The same turns and mirrors carry the whole set onto itself and the rows of a family onto each other. Which other rows belong to the same family as each row named below? List them in the order they appear above.
These 32 rows form 4 families of 8 rows each.
k602: [ 16 -50   4 -10  38  55   7   4  16  26  -8  -5   6  32]
k94: [  2 -14  -9 -44  23  32 -22  27  33  17  -7  15  26  50]
k66: [-19   2  13  32  -9 -27   4 -39   3  17  42 -57 -37 -40]
k786: [ -7  36   7   0   4 -54  -5 -56  38  31  34 -45 -37 -41]
k84: [-36  44  13   1  -3 -39 -10 -54  30   4  51 -33 -41 -16]
k631: [ 32 -37  -9 -16  18  54  -6  19  19  30  -3  11  51  -1]
k549: [ -2  39  -5  27 -23 -35   3 -32  28 -11  24 -22 -15 -80]
k881: [ -1  49   4  -1  -1 -75 -18 -40  36  17  19 -32  -4 -53]
k201: [-28   7   5  25 -10 -42   1 -48  28  17  41 -45 -25 -56]
k203: [  4  66  12 -14   3 -47  -8 -29  43  -4  45 -22 -20 -59]
k413: [  4  47  13  -5  11 -47  -5 -43  17  29  28 -54 -48 -19]
k818: [ 23 -10  -1 -24  35   6 -17  45  25  -2 -30  22  48  18]
k285: [ 11 -36  -7 -19  19  46 -15  -5  14  37  -6   4  38  44]
k526: [ 22 -36  20  -4  23  35 -12   8  24   9 -25  31  56   9]
k811: [ 22 -14  -8 -38  22  39 -13  50  38  12  -4  16  38   5]
k216: [-12  50  -3  15 -14 -44 -12 -70  24  11  17 -29 -34 -19]
k160: [-12  17   8  38 -19 -53 -11 -14   4  -8  25 -36   9 -68]
k702: [ 12 -26  22 -37  37  44  -5  17  45  11 -10  21   6  34]
k132: [ 25  -8   5 -40  48  22 -11  13  27  27 -26   7  14  51]
k38: [ -7 -51  17  -9  24  46  -9   4  27   5 -12  22  27  35]
k626: [ 13  61  10   2  -1 -75 -24 -17  15   5  12 -33  -2 -44]
k834: [-22  16   9  37 -15 -35 -13 -76   9   5  45 -33   0 -40]
k105: [-21  20   3  26 -16 -64 -13 -35  27   3  29 -32   5 -68]
k749: [ -1  27   0  35 -20 -23   2 -70  17  12  24 -34 -26 -56]
k327: [ 10 -52   3   6  23  40   0  36  15  -1 -15   8  42  -1]
k37: [  0 -12   8 -39  51  43   1   7  43  -1   9  17   0  44]
k914: [ 38 -12  23 -36  33  34  -8  23  42  15 -22  29  35   9]
k581: [-12 -47   5   2  33  48  -3 -15  15  -4   7  16  32  37]
k953: [ 30 -28   5   0  33  37  -7   1  16  -5 -10  31  74  -4]
k892: [ 45  11   9 -42  52  29  -4  21  43  -1  -8  28  38   2]
k298: [ 13  40  13  24  -8 -40  -9 -46  19   2  36 -21  16 -81]
k183: [-16  63  -5   7 -16 -57 -14 -32  36 -15  16 -16 -27 -43]

The rest of the family of k37: k66, k413, k160, k626, k581, k953, k892
The rest of the family of k914: k786, k881, k201, k526, k702, k38, k105
The rest of the family of k298: k602, k84, k203, k818, k132, k834, k327

The same turns and mirrors carry the whole set onto itself and the rows of a family onto each other. Which other rows belong to the same family as each row named below? List them in the order they appear above.
These 32 rows form 4 families of 8 rows each.
k254: [ 73  28 -35 -44 -14 -51 -11 -36  11 -60 -21  52 -58  36 -49  32  -7]
k745: [-42  39 -34  29 -23 -14 -35 -60  14 -62   9  46 -23  24 -20  32  17]
k455: [ 87  46 -29 -49  56   1  -8  24 -20  -4 -39  27  21  19 -34  74 -30]
k346: [-33  43 -25  33 -32   0 -27 -73  16 -57  11  45 -22  24 -37  33  14]
k986: [ 14  30 -13 -32  -8   1 -64 -30   7 -63 -47  70  29 -18 -46  48 -67]
k512: [ 31  30   3  -8  28 -16 -54 -37  58  -9 -11  64  18  75 -39 100   2]
k842: [ 32  51 -47   4  24   5  30 -15  -5   2  18   7 -35  72 -17  56  43]
k822: [ 14  58 -56 -19  -5  11  15 -25 -65 -37 -16   7 -21 -34 -26  17 -21]
k825: [ 30  29   6  -2  30 -10 -36 -30  62 -18 -14  52  38  74 -34 105  -4]
k632: [ 19  31   2 -22  -6  -2 -62 -35   2 -64 -61  59  32  -3 -50  37 -67]
k147: [-42  43 -29  33 -32  -6 -27 -66   8 -65  10  52 -19  25 -42  48  15]
k32: [ 74  13 -24 -39  -6 -57 -23 -41  11 -55 -19  32 -57  41 -45  50   7]
k350: [ 37  64 -52   7  29   9  15 -21  -8   1  12  10 -41  58 -22  77  50]
k145: [ 72  27 -31 -45 -17 -49 -18 -42  18 -56 -20  31 -60  29 -63  37   5]
k539: [ 17  22  -2 -23  -3  -9 -52 -33   5 -67 -43  62  41 -14 -47  32 -67]
k555: [ 90  41 -29 -54  40  20  -1  16 -13   1 -41  29  13  34 -41  78 -40]
k104: [ 33  56 -56   7  29   7  24 -17  -4   2  31  15 -35  50 -18  72  47]
k970: [ 39  28   2   3  27  -7 -48 -32  63 -28 -17  68  19  78 -45  92   4]
k701: [-14  59 -33  30  23  54 -21 -16 -21  -3  -6  45  63  17 -18  76 -11]
k127: [-25  52 -29  21  30  57 -26  -7  -8   3 -11  24  51  18 -14  76 -18]
k140: [ 37  12  -7   9  19 -15 -42 -30  68  -8 -14  65  16  67 -37  93  -4]
k976: [ 92  45 -23 -51  53  10  -5  14 -10  -1 -41  23  15  19 -28  62 -34]
k177: [  8  67 -56 -34   0  21   8 -15 -64 -51 -16  12 -20 -14 -24  12 -23]
k471: [ 69  30 -23 -47   2 -53 -15 -41  18 -62 -24  26 -65  30 -53  34  -7]
k165: [ 15  55 -55   2  34   9  18 -21  -8 -12  17  18 -29  58 -21  68  61]
k243: [-39  40 -12  32 -31  -2 -37 -58  25 -64  -4  49 -26  11 -40  48   9]
k191: [-21  70 -34  21  26  61 -12  -9 -13  -9 -10  41  56   7 -21  61 -25]
k404: [-20  58 -22  27  39  51 -18  -7 -19  -9 -11  45  55  14  -6  75 -23]
k154: [ 35  35   2 -23  -9  -7 -56 -31   6 -53 -44  55  28 -12 -46  40 -83]
k588: [ 94  47 -45 -47  54   5   0   8 -24   2 -28  23  22  34 -30  65 -31]
k354: [ 19  58 -56  -8  -4  18  15 -17 -60 -58 -16  12 -18 -27 -29   8 -19]
k113: [ 23  61 -57 -18  -7  13   1 -24 -65 -44 -16  24 -38 -26 -34   6 -14]

The rest of the family of k154: k825, k32, k165, k243, k191, k588, k113
The rest of the family of k254: k745, k986, k842, k555, k127, k140, k177

The same turns and mirrors carry the whole set onto itself and the rows of a family onto each other. Which other rows belong to the same family as each row named below? List them in the order they appear above.
These 36 rows form 6 families of 6 rows each.
k232: [-15   1 -10  66  -4 -12  31 -10   4 -39  25 -32 -87  19]
k688: [ 16  19  -3  -8 -66  55  40  -4  -8 -21   0 -14 -16 -29]
k499: [ 41  63 -15  61  -7   2   9 -51 -48 -51  26  16 -46  60]
k28: [ 67  40  -9  43 -13 -21  -7 -33 -53 -15  45  20 -29  64]
k768: [ -7   1  -4  41 -49  40  30   3 -91 -66  52  21 -39  34]
k436: [ 21  57 -40  -5 -52   8  -8  -4 -69  15 -43 -26  -1  17]
k520: [ 15 -14 -33  64 -11 -26  -5  19  16 -25  32 -47 -59  37]
k121: [ 73  47 -33  42 -23   4  -3 -38 -37 -50  30  33 -22  24]
k226: [-49   2 -12  32 -39  12 -42  36 -64  13  28  -5 -42  72]
k518: [-22  16   0  26 -59  41   6 -12 -80 -42  39  54  -6  17]
k514: [ -8  13  -9 -13 -47  24  29  27 -18 -37  -8 -47 -36 -31]
k731: [ 58  67 -24  41  11  17 -10 -41 -51  -9  22  18 -15  51]
k237: [ 35 -10  -1  12 -50  38  41  -1 -34 -39 -16 -54 -14 -18]
k19: [ 28  34 -55 -16 -69   5   4  32 -36   6 -14  13  11  42]
k868: [-64 -15 -28  11 -45  20 -24   6 -41  17  21  -8 -53  63]
k464: [-63  16 -18  33 -56 -17 -51   8 -28   7  20 -24 -42  41]
k17: [ -9  -4 -17  57   5   8   2 -16  17  12   5 -26 -86  29]
k317: [ 56  39 -59  47 -28 -13  17 -20 -51 -19  53  30 -30  69]
k244: [ 23   5  -5  14 -48  30  38 -11 -23  -8   0 -45 -43 -44]
k739: [ 49 -11  -5  13 -61  18  30  35 -14 -50  -4 -23 -35 -16]
k111: [  13   15   25   35  -43   48   14    9 -102  -43   56   15  -25   27]
k742: [-36  18  32  20 -37  56   4  -4 -60 -50  57  14 -25  14]
k483: [ 31 -22  -6  19 -64  48  33  19 -24 -17  -2 -35 -49 -23]
k587: [ 77  50 -37  55 -10   6  17 -25 -55  -8  31   3 -22  63]
k200: [ 17 -19 -20  68 -10   3 -11   5   8  -5  30 -31 -95  42]
k925: [-68  -7 -29  28 -37  14 -17  42 -46 -17  28 -19 -28  65]
k810: [ 10 -17 -41  57 -14  -2   9 -28   6  -8  16 -56 -75  36]
k96: [-67   2   3  37 -44   6 -45   7 -62   8   2   4 -57  43]
k175: [ 27  40 -25 -13 -45   1 -10  12 -52  18 -16 -18  33  48]
k668: [ 29  58 -63 -11 -39 -17 -27   9 -19   2 -15 -22  -2  21]
k829: [  5  67 -53   3 -69 -15 -10 -17 -53  20  -2 -12   7  38]
k378: [ 24   9 -10  60 -22  -5   1 -24  26 -33  -9 -25 -85  24]
k362: [-71  14 -33  54 -34 -16 -15  -1 -38   4  27  12 -39  66]
k255: [ -1  16  27  44 -33  38  -8 -25 -89 -29  66  26 -29   5]
k432: [ 29  33 -58  -2 -63  13   2  20 -49  33 -28 -24   6  39]
k475: [ -1  -6  32  20 -50  40   7 -11 -84 -44  49  37 -57  30]

The rest of the family of k432: k226, k111, k483, k587, k200
The rest of the family of k255: k436, k731, k17, k244, k96
The rest of the family of k739: k768, k520, k19, k317, k925

The same turns and mirrors carry the whole set onto itself and the rows of a family onto each other. Which other rows belong to the same family as each row named below? List them in the order they appear above.
These 16 rows form 4 families of 4 rows each.
k601: [ -8 -63  -7 -16  66 -14  -7 -45  39  14   3  33   0 -27 -25  38  20   2
   7 -24 -92 115  -3  66  10  -6   0  26  -5  24 -65  21 -87 -57 -20  46
  48 -59 -35  38  26  87 -50   5  25  19  -6 -45  39 -30   5  31 -36 -37
 -30]
k493: [  -1  -15   19  -57   50  -49   15  -19  -16  -50   51   21    3  -15
  -38   43   -4    6   18   17  -89   44  -53   24   12    0   -5   11
  -60   11    2   41 -119  -21  -46   -6   31  -37  -47   -1   46   48
  -15    0   19   -1    9  -27   38   13  -57   66  -50   17  -26]
k964: [  7  16 -29 -19  72  16 -38 -50   0 -24 -22   6 -12 -23 -23  69 -56  19
   8 -40  35  15 -16  66 -12  37 -47  42  50 -28 -72 -81  -3 -63  39  53
  68 -12  29  29 -24  58  20 -18  -9 -12 -34 -24   6 -21 -15  53 -43  70
 -12]
k669: [  4 -31  34 -15  62  24 -52 -39  12 -28   6  -3  31  33 -12  32 -58  27
  30  -4   0 -10 -59  41  -7  13 -16  61  10  -9   3 -71 -14 -62  20  37
  46  58  37 -39   6  13  -8 -58 -40  32  15  13  36 -44 -54  20 -13  96
 -27]
k625: [-19  12 -29 -14  29   3 -11 -43  -8 -26 -40   3   3 -21  20  92 -60 -15
 -33 -17  39  29 -31  65 -10   9 -54  30  52 -15 -92 -66 -14 -60  55  23
  83   8  -8  19  15  51  -2 -40 -10 -30 -44   2  42 -54  -5  21 -44  68
 -30]
k180: [-30 -19 -58 -41  54 -17 -45 -43  60 -33 -18 -12   2 -24 -34  70 -97  32
   2 -49  41  56 -36  74 -13   1 -70  36  27 -45 -65 -59 -31 -85  38  41
  60  -3 -20  15  20  54   9 -22 -16 -52 -17  15  39  -8 -40  54 -42  64
 -56]
k595: [ -16  -36   -4  -16   60  -47   11  -17   -1  -24   45   21   -1  -10
  -56   24   13  -26  -35   27  -71   45  -48   13  -28  -10   33   -3
  -57   18  -16   22 -105  -29  -27   28  -10    1  -37  -11   37   38
  -51  -31   -1   -5   -7  -30   88   -8  -42   58  -45   -8  -48]
k907: [-16 -50  15 -20  31  10   4 -38  11 -19  -1  10  16 -24   6  38  -8  45
   4 -25 -88 107  -2  65 -11 -21  33  17  17  10 -64   7 -72 -38 -30  25
  69 -32 -93  20  45  80 -51 -27 -14  -4 -16 -40  18 -49  24  22 -51 -27
 -45]
k204: [ -22  -36  -41  -37   34    6  -29  -18    9  -41  -19   11   17  -36
  -32   64  -55    3    2  -27   44   50  -31   50  -25   47  -30   52
   50  -12  -88 -105   26  -62   54   29   81   22  -13    3   -4   13
  -41  -29  -13   10  -21  -44    1  -32  -21   27  -48   65   -5]
k47: [ -8 -25  16   1  89  -6 -23 -38  47 -64  21  -3  53   1 -21  52 -71 -20
  22   7  18   1 -61   8  -4  54 -26  53  -4  33 -41 -70 -15 -69  22  21
  65  38  19 -26  18  29  31 -48 -13  33  23 -10  12 -28 -44  -4  16  91
 -28]
k361: [ 15 -42  -8 -25  89 -69  -1 -36  -6 -39  15  -6 -11 -42 -55  41  -1 -13
 -15  37 -82  11 -24 -13  21  28  15  14 -60  26 -70 -15 -75 -36 -61  18
  -9  28 -31 -33  36  91 -43   1   3  24  -6 -50  57 -21 -78  34 -49  23
 -58]
k882: [  3 -42  -7 -52  53   5 -51 -31  29 -28  19   7   2  15  -9  23 -69  29
  84 -44  15  26 -74  11  -4  20 -18  48  20 -18 -34  -6 -33 -82  28  16
  30  40  24 -52  62   6  16 -44   0  31  13   5  31   8 -60  52   3  85
 -27]
k168: [ -15  -63  -28  -33   68    1  -19  -12   18  -21  -19   28   34  -36
  -16   59   -4   26    2   15 -101   75   39   64   20   39    3   64
   15   22  -87    4  -55  -41  -62   39   27  -11  -71    6   17   58
  -80   -1   37  -16   -8  -13   15  -29  -16    9  -43  -23  -39]
k303: [  6 -23  37 -30  39  -7 -48 -43   8  -4 -14  40  40  -1 -18  40 -39   5
  37  11  17   6 -84  10  45  21 -31  50  32  31   1 -43 -17 -77  32  -1
  45  18  23 -40   0  12   7 -44 -25  40  19 -14  37 -18 -51  16  29  81
   0]
k343: [-15 -20  -8  -1  35  -2 -21 -27  21  -6  -2  -1 -20 -28 -27  38   6  30
 -13 -32 -88 121  11  75  39 -11 -42  26 -39 -18 -71   9 -99 -42 -24  19
  59 -31 -78  11  58  43 -49 -11  17   3  -9 -41  56 -59 -20  53 -49 -25
 -57]
k715: [ 26 -19  33   7  58 -62   8 -30  -3 -20  46  35 -15 -21 -67  26  -4   9
 -39  22 -62  50 -45 -16   2  35  27   7 -31  16  -7  -4 -94 -23 -33   6
  37 -25 -58 -35  31  65   2  -4 -17   5   2 -50  69   9 -55  77 -18   0
 -65]

The rest of the family of k343: k493, k204, k47
The rest of the family of k907: k625, k303, k715
The rest of the family of k180: k361, k882, k168

The same turns and mirrors carry the whole set onto itself and the rows of a family onto each other. Which other rows belong to the same family as each row named below? List them in the order they appear above.
These 40 rows form 5 families of 8 rows each.
k528: [  0 -23 -24  62  31 -46  41  -7]
k318: [-12 -38  39  11 -14 -48  71   1]
k120: [  8 -15  22 -67  -1   8  12  20]
k661: [  2  -6  -2  17 -26 -33 -14  57]
k525: [ 12 -13  35 -67  -1 -21  33  27]
k264: [ 19 -50  16 -15  23  -5  83 -22]
k909: [  5  -7 -11  -2  61  28   4  31]
k397: [ 15  22 -21 -12 -26  11  59  10]
k40: [-34 -41  11 -17  51 -51   3  11]
k736: [ 32   6 -17  10 -21  15  65  20]
k994: [-40 -65  14  22  45 -29  13  -5]
k709: [ 29  -4 -13   7 -28 -46  12  56]
k337: [ -8 -21 -28  62  31 -18  25 -15]
k490: [-16 -30  20 -11  55   6  43 -47]
k51: [ 44  32 -13 -24 -14  -2  47  15]
k917: [  8   3  -2  13 -10 -62   0  52]
k386: [-21 -16 -31  59  21 -17  18 -20]
k230: [  7 -14  28  36 -35 -52  40  -4]
k372: [  9  20   9  23  -3 -55   6  56]
k202: [ -1 -20 -28 -42  60  18  11  16]
k644: [-16 -22  25 -23 -15 -68  70  -9]
k238: [ -5 -39   8 -19  36  24  60 -36]
k487: [ 16   3  54 -55   4 -11  11  17]
k172: [-27 -40  20 -17  50 -51  -6  -9]
k630: [ 28 -20 -17  16  38  22 -11  27]
k194: [-15  13 -10  11   8 -28 -27  39]
k31: [  4 -24  18  -3 -30 -67  51 -20]
k761: [ 11 -25 -54  41  -1   6  27 -12]
k776: [ 22 -13 -21 -14  37  23 -21  24]
k188: [ 22   2 -33 -19  49  11 -17  17]
k137: [ 30 -18  32 -61   9 -20  40  36]
k392: [ 17  -3 -11   6 -10  23  87  12]
k938: [  0 -55  -1 -27  33  22  55 -37]
k184: [ -3 -55  28   9  49 -54  -7   6]
k966: [ -5 -31  15 -10  36 -58 -30   3]
k789: [  0 -10  55 -40  27 -42  28  32]
k495: [  6 -29   7 -25  54  -4  69 -41]
k785: [-10 -26  25   9 -11 -61  72 -12]
k71: [ -6 -36 -47  49  26 -25  43  -1]
k245: [ 43  11  -9  14 -20  18  59   5]

The rest of the family of k386: k318, k40, k372, k188, k137, k938, k245
The rest of the family of k909: k661, k397, k487, k31, k184, k495, k71
The rest of the family of k789: k264, k994, k51, k230, k202, k194, k761

